Each row is where one point has got to under a steady rotation. How many steps took it there?
The counts run from 0 to 1033.
[-11  17   0  13 -19  -6  -1 -10   5  10 -16  -2   1   1  16  -6  -9  23
   5   5   1  -9   0   4   8  -5   0   1   7  13   0  -9 -18  -6  -6  -3
   1  14  -1  -3   1  -4  11  -4   1]  382
[-14  14  -1   6 -13  -4   0  -9   6   3  -9  10   7  -9  20  -8   5  20
   3   2   6 -15  -7   4   1  -2  -4  14  10   6   5   2 -14  -9 -12   1
  -5  19   0  -4  10   1   4 -19  -3]  182
[  0   5   4   1 -31  -8  11   1  11   2  -8   1  16   2  13 -11  -1  15
   8   0 -15 -31  14   4  -5  -4  -4   2  -3   4 -12   2 -10  -2  -6  -5
   9  12   2   1  18   4   6   2  -8]  881
[-20  12   6   9 -13 -13  -2   5   8 -11  -4  -5   9  -2  10   0   4  13
   2 -10  -1 -17  -4  15   1  -2   0   2 -10   6  10   4 -13  -1  -1   6
   1  19  10  -5   7   8  16 -21  -2]  191
[ -9  -1  -4  -6 -15 -10   0  -2  -5   1 -13   8   4   0  10 -20  14  23
  17   4  -3 -16   0  -7 -15  -3  -3   6   5   0  -5   3  -4   8  -9   3
  16  13   6   0  13  17  11  -6   1]  40
[-10  12  -4   0 -14  -7   3   0   3  10 -15   3  -4   8  11  -3   9  25
   9  -1   9 -14   3   7   3   0  -6   4   6   2  -1  -4 -19 -10   0   2
  21  20   6  -8   0   5  13  -8  -2]  208
[ -9  12  10   6 -13  -9   0  -2  10  10 -16 -11  16  -1  12  -8   3   3
  13  10 -12 -10  -2  -9 -14  -3   6  -4   5  16   0   5  -8  10 -17  -6
  -4  15   1   1  11   0  10  -9   7]  918
[ -1   0   1   9  -5 -10   5  16   7  -3 -10   1  20   6   9  -4   6  23
  -6 -10 -12 -15  -1   3 -13  -8   0   8  -2   2  -5  12 -13  -3  -7  -1
   6   5  15 -10  21   5   5 -19   2]  432
[ -9   5   5  16  -7 -13  -1  -2  -1  -3 -14   1  15  -9  13 -12   9  15
  -1   0  -6  -5  -7   6   3 -13   7   4   1  12   6   4  -9   8 -16   3
  -3   7   3  -6  17   4  15 -23  -3]  558
[ -7   3   4   9 -16 -10   2  -4   1  15 -10   3   5   5  -1  -8  11  23
  13   4  -2  -2   6 -11 -13   7  -6   5  -3   3   2   6 -15   1 -17  -3
  13  16   6  -9  14   9  14 -10   3]  439
[  4   7  -4   2  -8  -8   3   3  -1   5 -17  -7  18   4  12  -2  -4  13
   2   0 -10 -30   7   3  -7  -3  -6   6   9   6  -8  -2 -12   3 -10  -1
  20  12  -2  -8  12   3  -2 -10  -6]  315
[  9  15  10   3 -17 -12  17  -3   4  12 -17  -4   3  -3   2  -4   1  12
   2  -3  -6 -19  -6   3  -2   4   7   5  -7  12  -4  -7 -11  10 -12  -9
   7  15  -3  -6   9  10  15 -10  -5]  294
[ -4  14   4   8 -10 -11   5   9  16  -8 -12   0  12   2  10 -10  10  18
  -5  -6  -8 -11  -1   6 -15  -2  12  -1   6   6  -1  12 -11  -7  -1  -5
  -4   7   5  -9  18  -2   3 -14   5]  631
[-10  11   9   4 -17 -20   7   7  10   1  -7 -12  11  -7  11  -7   3   6
  -2   4 -10 -18 -10   3 -10   3   3   3   8  10   0   0  -6  -3  -3  -7
  -9  18   1   6  12   4  -1 -22   5]  457
[-10  16   1  12  -5 -14   2   0  -3  17 -15 -12   4  -6  18  -3  -6  15
   4   9  -5 -11   0  -1  -6   1  -2   6  13  15   5  -4 -13   1 -14  -7
   6  19  -5  -1   9   1   4 -14   7]  834
[  0  10   5   9 -18 -11  11   2   3   6 -16  -8   8   3  10  -5 -15  17
   5   1 -13 -21   9  11  -1  -5  -2   4 -10  12  -4  -6 -14   2  -7  -7
  16  11  -2  -2   7   3  11  -4   0]  682
[  4  10   8   3  -9 -14  14   1   4  -2 -12  -2   7  -1   6  -9   5  17
  -5  -8  -2 -20  -7   9  -9   1  12   4  -7  20   4  -2  -7  11  -2  -8
   8  14  -2 -10  14  13  15 -17  -5]  295
[-21   6   2  10  -7  -8  -3   2   4   7 -13  -4   0   4  20  -2   3  24
  10   5   0   2   4   1 -13   3  -1   1   1  12   9  10 -19  -2  -2  -1
   9  18  13  -6   3   0  10 -17  11]  260
[-12   9   5   8 -20  -9   3  -3   6  -1 -13  -2   4   8   9  -5   4  16
   6  -5  -5  -8   0   9  12  -8   7  -2 -13  11   6  -1 -11   9 -10   3
  13  14   6  -8   8   9  29  -9 -10]  107
[-15  13   4   8 -19  -3  -1   0  15   6  -9   3   1   7  15  -5   7  25
   4   3   4  -4  -4  -4 -11  -1   1   6   8   4   1   5 -14 -20  -3   0
  -4  10   9  -4   6  -6   3 -10   8]  633
[ -6  15   1  -2 -27 -11   6  -1   6  -5 -10  -4   5  -1  13 -15  -2  12
   7   5  -9 -29   7   7  -4  -7   0  -4   2   7   2  -1  -2   2  -1  -6
   7  18  -7   4  11  13   9   4  -3]  215
[ -4  20   6   9  -5  -9   4  -3   7   4 -11  -8  11  -1  10   6  -2  15
  -6  -3  -8 -23  -6   9   2  -2  11   5   7  22   4  -1 -11  -1  -4  -7
   6  11   2 -12  12  -1   4 -25  -6]  473
[ -3  15   5   0 -20 -10   3  -7  10   4 -15  -4  -2  -4   7 -10  13  12
  14   9  -1 -27   1   0  -4   0   6  -2   0   8 -13 -10 -12   6  -5  -2
   4  19   3   7   4  12  10  -4  -1]  760
[ -3   5  -4   3 -19  -8   5  -6   6   7 -12   2  14   2  17 -11  -8  24
   3   8  -5 -27  -3  -2  -9 -10  -9  15  14   7  -8   0 -10  -6  -8   0
   7  11   2  -6   9   7  -5  -6  -5]  36
[ -7   8  15  13 -18 -14  10  11   9   5 -14 -13   6  -1  16  -1  -7  18
  -6  -2  -8 -19 -10  16   1 -12   3   1   0   9  -3  -7 -13  -1  -3   0
  -3   9   1   5   0   3   9 -19   0]  6
[-15  13  10   6 -15  -3   4   2  19  10  -9  -7   0   2  15   4   1  17
  10   4   3 -13  -1   5  -6   1  -4   3   5   5  -2   2 -23  -5  -8  -4
  -3  25   4  -5   1  -5   7 -17  -1]  366
[ -2  10  11  -1 -18  -5  20 -11  13   6 -16  -2   5  -1  13  -7  -5  10
   5  -1  -1 -20  -4   3  -5   0  10   1  -2  20  -2  -4  -3  13  -4 -13
   4  16  -6  -9   8   6  15  -6  -6]  388
[ -4  14   9   9 -22  -7  12  -1  19   9 -12  -5   5   2   3  -7   3  16
   8  -1  -6 -11  15   3 -15  12  -1   2  -4   7   2   8 -13  -8  -8 -10
   1  16   3  -7  16  -3   5  -2   2]  629
[ -8   3   4   4 -16 -17   3  12  -4  -7 -11   2  14   1  13 -15   2  21
  -4  -5 -10 -10   7   6 -13  -2   7   3  -1  10  14   6  -4  -5   9  -5
  10   9   3   5  25   7   8 -13   5]  988
[ -3   0  13   3 -21  -7  12   2   5  14 -15  -7  10  11  13   0 -10  14
  14   5  -9 -18   4  -5 -17  -6  -4   4  -6  14  -4   2  -4   5  -6 -12
  12  10   6   4   8   3  10  -3   0]  136
[-11  12   4   5 -12 -14   0   4   7   0 -15 -14  18  -1   8  -9   2  -4
  11   2  -6  -6   2  -2 -10  -5  10  -7   1  17   8   8  -6  10 -14  -7
  -3  18   1  -1  15   4  13 -16   5]  919
[  0  26   9  15 -19 -18   3  -2   8  -3 -10  -6  10  -1   1 -15   8  10
  -4  -3  -5  -4  -5   7   3   1  13   1  -4  14   7  -1  -9  -3  -7   0
  -3  14  -2  -8  12   8  15  -6  -1]  746
[-13  14  15  13 -25 -15   9   5  17  -4  -9  -9  16   6   5 -13  -1   9
   2  -5 -11  -8  -4   3  -7  -6   9   0  -5  12   3   5  -6  -5  -6   0
 -12  12   3  -6  10   2  13 -13  -1]  641
[  2  14   9  17 -19  -9   2 -12   7  16 -11   6   6  -3   4  -7   6  23
   3   4  -2  -3  -4 -11   0   2  -2   8   2   8   0  -4 -14  -5 -21  -2
  -4  12   0 -11  15   3  10  -8   2]  172
[-14   1   3  -3 -20 -13  -1  -3   5   1  -6   6   8   0  10 -14  17  19
  12   7   4  -7  -6 -11 -21   3  -1   5  -4   2   5  11  -5  -4  -1  -1
  -3  15  12   4  13  14   4 -12   7]  1000
[-12  11  -2   7 -13 -16   0   6  -6   1 -13 -11   9   7   6 -11   8  12
   1   0   1 -16  -6   1   0  -5  -1  -3   5   3   4  -5  -8   8  -3   9
  21  14   5  -9   8  20  23 -13  -3]  584
[ -8   2   8  12  -9 -10   9   7  12  -7 -17   2   7  -3   9  -7   9  21
   1  -9 -11  -2   8  10 -12  -6   9  -3  -2   8   3  10  -9  -4  -7  -5
   2   3   9  -7  18  -3  13 -16   9]  537
